The rows of X fall into several groups, and each row is roughly a mix of its group's hidden directions.
X (107 x 11):
+0.53 +1.36 -1.49 -4.49 +0.84 -0.64 +1.06 -1.09 -3.52 -1.17 +2.39
+2.00 -1.11 -0.28 -0.53 +2.42 -0.71 -2.61 +0.05 -1.57 +1.97 -4.72
+0.96 +2.21 -1.37 +0.07 -2.43 +0.46 -3.00 +0.34 -4.77 -0.54 +1.19
+1.35 -1.28 +1.39 +1.37 -0.16 +2.82 -4.32 +2.04 -0.25 +1.08 -2.85
-1.38 +1.98 +1.39 +0.00 -1.22 -0.13 +4.90 -1.13 +0.58 -3.52 +0.40
+2.70 +0.21 +0.52 +3.44 +2.05 +0.43 -0.50 +2.22 +3.50 -1.98 -1.48
-0.96 -0.75 -0.97 +4.00 +3.44 +1.80 -2.15 +1.41 +0.81 +1.40 -2.17
-1.05 +0.62 -1.52 -1.30 -2.06 -2.39 +3.97 -1.27 +0.07 -0.25 +3.81
-1.66 -2.78 +1.21 -2.08 -0.40 +2.09 -4.09 -0.68 -1.28 +0.31 -2.78
+1.26 -2.35 -1.78 -1.01 +0.63 -3.70 +3.96 +0.99 +0.24 +1.99 -1.19
-2.83 -3.74 -0.01 -0.76 +0.45 +1.34 -3.54 +0.00 -0.91 +0.23 -3.08
+2.13 -1.47 +0.22 +2.98 +1.15 +0.57 -3.37 +2.52 +0.83 +0.75 -3.34
+1.38 -0.49 -0.39 +1.65 +2.30 +1.93 -4.76 +0.06 +1.30 +0.92 -2.86
-2.34 -1.91 +3.18 +2.03 -0.32 +2.80 -1.63 +2.86 +0.36 -1.00 -2.04
-0.41 +1.22 -1.07 -0.68 +2.22 -1.38 +4.88 -2.23 +0.02 -2.25 +1.87
+1.39 +1.71 -1.06 -3.49 -0.87 -1.64 +2.97 -1.78 -3.22 -1.46 +1.11
-1.97 -0.09 +0.13 -0.62 +1.04 +3.30 -3.01 +2.10 +3.11 +2.54 +1.23
+2.15 -2.55 -0.93 -0.42 -2.60 -0.13 -2.76 +3.46 -0.50 +1.45 +2.56
+1.41 +0.93 -2.60 -2.63 +0.42 -2.40 +2.83 -0.17 -2.67 -3.00 +0.87
-2.13 -1.88 +1.46 -2.34 +1.95 +2.90 -2.69 -2.57 -0.38 -1.17 -2.04
-1.18 +2.03 +2.51 +1.14 -1.41 +2.38 -1.36 +0.79 -3.29 -2.94 -2.15
-1.79 +1.93 +0.80 -3.14 -2.56 +1.83 -2.08 +1.01 -2.81 +0.68 +2.53
+2.60 +0.59 -0.67 +2.54 +3.43 -0.16 +0.06 -1.75 +3.63 -1.33 +1.90
-0.83 +1.19 +0.47 +2.37 -2.11 +0.89 +0.24 +2.94 +1.82 -2.97 -3.66
+1.11 -1.53 +0.62 +1.00 +3.31 +0.32 -2.75 +0.98 +3.45 +3.15 -1.03
+1.21 -0.10 +2.87 -2.41 -3.22 +0.43 -1.81 +2.73 -0.92 +3.09 +0.48
-3.10 +0.57 +1.27 -2.26 -1.32 +0.27 +2.45 -0.12 -1.66 +1.19 +4.33
+1.78 +1.31 -0.28 -3.93 -2.29 -1.62 -0.02 -2.83 -0.82 +0.86 +3.12
+0.61 -2.70 -0.18 +2.70 -0.14 +0.04 -3.91 +2.89 +2.26 +0.59 -1.83
+2.34 +0.30 -0.84 +2.80 -0.76 +0.12 -1.74 +1.32 -0.07 -1.65 -5.02
-1.11 -2.00 +1.88 -3.42 +0.28 +0.24 -1.93 -1.10 +2.44 +2.85 +2.80
-1.56 +1.56 +0.18 -0.71 +0.85 -0.07 +3.78 -3.02 +0.65 -2.87 +3.03
+2.19 +3.17 -1.21 -0.43 +0.20 -0.79 +3.02 -2.03 +0.53 -2.51 +3.24
+1.14 +2.78 -1.39 +1.00 -0.94 -2.91 +4.30 -0.14 +0.39 +0.13 +2.72
+2.31 -2.14 -1.58 -0.48 -0.58 -0.12 -0.01 +1.06 +4.18 +3.08 +2.52
+0.37 +1.14 -0.61 +1.91 +0.50 -3.80 +2.82 +1.03 +3.55 -1.43 +1.89
-2.54 +1.10 +0.59 -2.96 -1.19 +0.08 +2.36 -0.23 -2.49 +0.64 +4.12
+1.94 +0.61 +1.38 +2.45 -0.33 +1.39 -2.75 +1.38 +0.64 -2.43 -4.19
+0.62 +0.41 +0.16 -2.47 -1.77 +0.76 -3.13 -0.08 -1.68 +4.94 +0.03
-2.24 -0.98 +2.37 +3.08 +1.77 +3.21 -0.43 +1.11 -0.97 -0.63 -3.19
-0.21 -0.26 -0.16 -3.84 -3.16 -2.50 +1.82 -1.20 -1.51 +1.85 +2.41
-1.96 -0.15 -0.95 -2.80 -1.82 -2.99 +2.48 -2.16 -2.02 +0.97 +2.58
+1.09 +3.50 -2.61 -0.65 +0.60 +0.62 -3.00 -0.89 +0.99 -3.61 +1.49
-3.77 -0.57 -0.43 -1.16 -0.84 -2.11 +0.26 +0.69 +2.00 +1.81 +4.28
+0.97 +1.40 -2.73 +0.07 -1.09 -3.60 +4.51 -0.40 -1.01 -1.00 +0.60
-0.30 -0.45 +2.43 -3.11 +0.50 +3.27 -0.78 -1.96 -0.45 -2.61 +3.02
+2.39 -0.29 +2.31 +0.33 +0.44 +4.46 -3.65 -0.08 -0.75 -1.07 -1.08
-3.03 +1.15 +1.16 -2.23 -1.65 +0.89 +0.90 +0.13 -2.51 +1.32 +4.27
+1.85 -1.38 +2.09 -0.75 +1.43 +0.45 -3.77 -2.36 +3.58 -1.23 +0.89
+0.18 -1.86 +1.51 -2.12 -2.96 -1.52 +1.65 +0.00 -1.69 +4.50 +0.43
+1.61 -0.65 -1.96 +3.76 -0.07 -0.42 -2.19 +2.41 +0.29 -0.23 -3.94
-2.46 +1.93 -1.19 -1.37 +1.95 -0.69 +3.39 -4.08 -0.52 -1.22 -0.48
-0.19 -0.65 +0.74 -0.90 -0.02 +0.70 -3.68 +0.12 +5.32 +0.84 +1.59
+2.87 +0.35 -0.97 -4.06 -2.81 -1.69 -1.72 -0.23 +0.49 +0.28 +2.74
-2.00 +0.18 -2.19 +2.33 -1.19 -0.21 +1.31 -1.85 -3.09 -2.99 -2.84
+1.27 +0.97 -1.24 -3.92 -1.49 -2.13 +1.12 -1.59 +0.38 +0.61 +4.12
-0.09 +1.73 +0.09 -2.82 -2.65 -2.69 +3.25 +0.52 +0.94 -0.07 +3.24
+0.39 +1.95 -2.82 -0.48 -1.10 -2.47 +4.82 -0.87 -1.48 -1.07 +0.79
-0.90 -0.90 +0.56 -4.16 -0.48 +1.19 +0.37 -1.28 -1.72 +2.46 +3.96
+0.96 +0.85 -0.89 -2.99 +2.24 +3.31 -1.61 -0.72 -1.10 +2.43 -3.13
-2.11 +0.58 -2.45 -2.13 -1.12 -2.38 +3.37 -1.93 -1.56 +0.94 +2.61
+0.39 -0.59 +1.55 +3.65 +2.96 -2.50 -1.03 +0.65 +1.09 -2.87 -2.30
-2.87 +0.26 -2.52 -0.88 -1.66 -2.11 +1.38 -0.98 -4.50 +1.29 +0.01
-1.01 +2.36 +1.00 -1.73 -0.15 -1.41 +3.89 -2.20 -0.38 -3.13 +2.21
-1.46 +0.60 -1.79 -1.51 +2.18 +0.50 +1.90 -5.25 -1.17 +0.41 +1.27
-0.47 -0.22 +1.15 -4.88 -1.62 -0.70 +0.90 -2.99 -2.18 +1.43 +1.56
+1.39 -2.18 +0.54 +0.28 +2.54 +1.98 -4.22 +1.59 +2.21 +1.47 -1.62
-0.61 +0.10 +0.57 -4.60 +0.22 -0.52 +1.09 -1.52 +0.38 +2.57 +3.88
-3.60 -0.96 -0.02 -0.38 +3.97 +1.39 +1.13 -3.46 +0.46 -1.43 -0.44
+3.79 -0.27 +0.22 -1.03 -1.68 -0.21 -2.52 -0.88 -3.10 +0.33 -3.48
-0.61 +1.77 -3.20 +0.32 +0.77 -2.18 +4.65 -1.71 -1.17 -1.39 +0.61
+2.71 +0.68 +1.32 +2.52 +0.60 +1.20 +0.26 +2.12 +4.38 -2.39 +0.50
-1.85 +0.77 +0.59 +1.40 +1.26 -0.03 +1.79 -1.38 +1.20 -5.65 -1.02
+2.17 +1.78 -3.05 -4.09 +0.73 -0.89 -2.30 -0.66 -0.83 -1.76 +1.63
-1.00 -0.76 -0.49 -2.13 -2.60 -3.10 +1.47 +0.70 -0.61 +3.67 +2.87
+1.71 +1.87 +1.63 -0.98 +3.41 +2.13 +0.22 -2.53 +2.52 -2.29 +1.78
-4.02 -0.72 +0.46 -0.14 +3.72 +1.05 +1.16 -2.97 +0.54 -1.35 -1.81
-2.95 +0.65 -0.99 -0.81 -0.30 +0.98 +4.37 +0.53 -3.31 -0.80 +2.15
+4.03 +1.89 +0.11 -0.75 +2.42 -0.78 +2.38 -1.26 +0.05 -2.24 -2.89
+2.95 -3.08 +0.13 +0.45 +0.54 +0.88 -3.56 +1.10 +1.50 +2.99 -1.69
+0.30 +0.59 +1.32 -2.71 -2.39 +0.05 -2.41 -2.20 +1.26 +2.38 +3.78
+1.61 +0.84 -0.27 -2.96 -3.60 -2.05 +2.08 -0.52 -3.67 +0.17 +0.34
-0.10 -1.27 -1.26 -0.19 +4.63 -0.62 +2.56 -1.91 -2.21 +2.61 +0.65
+0.26 -0.86 -0.31 -2.39 +4.40 -0.76 +3.53 -2.77 +0.35 +0.08 +0.77
+0.56 -1.77 +2.25 -1.51 +0.70 +2.20 -4.66 +0.65 +0.36 +2.49 -1.69
+0.71 -2.00 +0.73 +0.79 +2.98 +1.32 -2.70 +2.83 +2.62 +2.86 -0.92
-4.48 -0.21 +0.69 -1.46 -0.97 +0.76 -0.41 -0.12 +1.44 +1.08 +4.45
+3.46 +0.76 -2.10 +1.32 +0.45 -0.64 -1.99 +0.20 +0.97 -2.69 -3.99
-0.19 -0.22 -0.98 +0.75 +2.66 -1.53 +3.76 -0.86 +2.20 -4.00 +0.85
-1.90 -0.43 +0.75 -0.20 -4.57 -2.44 +0.80 +1.16 -0.32 +0.09 +3.75
-0.92 +2.00 -1.19 -2.45 -0.37 +5.25 +0.76 -1.66 -1.94 +0.63 -0.08
+2.96 -1.09 +2.09 +3.21 +1.27 +1.72 -2.31 +1.22 +1.80 -1.78 -2.24
-0.36 -2.96 -0.62 +0.97 +3.89 -0.74 +2.66 +0.23 -2.70 +2.49 -0.92
-2.13 -0.77 -2.46 -0.48 +3.24 -1.54 +2.53 -2.92 +1.43 +0.22 +2.48
-0.56 -1.17 +0.67 -0.61 +3.00 +3.65 -3.01 -1.76 +0.12 -1.80 -2.68
-3.55 +0.85 +1.03 -0.69 +3.25 +1.96 +0.65 -3.41 +0.34 -1.91 +1.53
+1.79 -0.18 -0.10 -1.18 +1.76 +0.55 -3.50 -3.22 +1.71 +3.60 +0.92
+1.74 +1.40 -0.26 -3.40 -0.80 -1.83 +1.39 -3.92 +1.14 -0.17 +2.87
-1.63 +0.06 -0.46 +2.59 +4.37 +1.06 +1.35 -0.16 +3.10 -2.46 -0.30
-2.60 -0.81 -1.07 -2.69 -1.09 -1.15 -0.32 -2.04 -4.33 +2.46 -0.27
-1.04 +1.85 -1.28 -1.16 -2.37 -1.47 +3.06 -2.02 -1.92 -3.70 +1.16
-2.70 +1.50 +1.21 -1.87 -3.45 -0.16 +1.95 +0.35 -0.03 +0.16 +4.12
-0.87 -1.28 -1.30 +1.44 +0.73 -4.33 +1.71 +0.55 +3.56 +0.23 +2.46
-0.66 -0.82 +3.03 +0.24 +2.30 +3.83 -3.00 -0.46 +0.49 -1.11 -2.53
+2.65 -1.39 +0.36 +0.87 -0.06 +1.44 -4.26 +2.27 +0.42 +2.84 -1.99
-1.29 +2.10 +1.10 +0.48 -5.20 +0.39 -0.82 +2.06 +2.02 -1.85 +0.54
-2.68 -0.14 +1.48 -1.80 +2.75 +3.01 +0.37 -3.89 -0.99 -1.16 -0.71
Here is one row of each group, with its name. Which group are the others in?
+3.53 -0.76 +0.41 -1.40 -3.37 -2.72 -0.15 +2.78 +1.23 +2.03 +0.34 : G
+1.81 -2.36 +1.23 -0.46 +1.00 +0.93 -4.09 +2.11 +2.32 +2.91 +0.03 : S
-1.17 -1.49 -0.49 +2.59 +4.32 +0.91 +2.26 +1.20 -1.52 -0.37 -2.91 : P

+1.54 -0.75 -2.61 +0.11 -0.25 -4.19 +4.28 +0.49 +1.04 -0.59 -0.28 : P
-1.24 -1.36 -1.44 +2.52 +4.15 +1.52 -1.87 +0.41 +3.38 +1.00 -0.17 : G
+2.72 -1.04 -0.70 +3.28 +0.37 +1.07 -1.90 +3.29 +3.17 +0.61 -1.22 : G
-3.39 -0.68 +1.27 -2.04 -0.48 +2.59 -0.44 -1.96 +1.17 +0.75 +4.10 : G
+1.46 -1.33 -0.74 -1.26 +2.57 -0.72 -1.57 -1.33 +4.98 +2.22 -0.51 : P
+0.14 +1.19 +1.30 -0.50 +2.19 +3.90 -3.94 -1.09 -0.20 -1.48 -2.26 : P
-1.74 -0.20 -0.10 -1.37 -2.66 -0.33 +2.70 -1.71 +0.63 -0.27 +4.96 : G
+1.70 -1.81 +0.83 +1.77 +2.60 +0.81 -3.74 +0.49 +3.70 -1.06 -0.99 : S
+2.24 -0.62 -1.34 +2.78 +2.75 +0.10 -1.93 -0.12 +2.48 -1.49 -3.57 : P
+0.73 -0.40 +0.09 -3.12 -2.71 +0.48 +0.25 +1.26 -2.41 +2.64 +3.87 : S
-0.38 +1.66 +0.20 -1.26 -2.17 +0.66 +3.17 +0.20 -2.35 -3.31 +3.34 : S
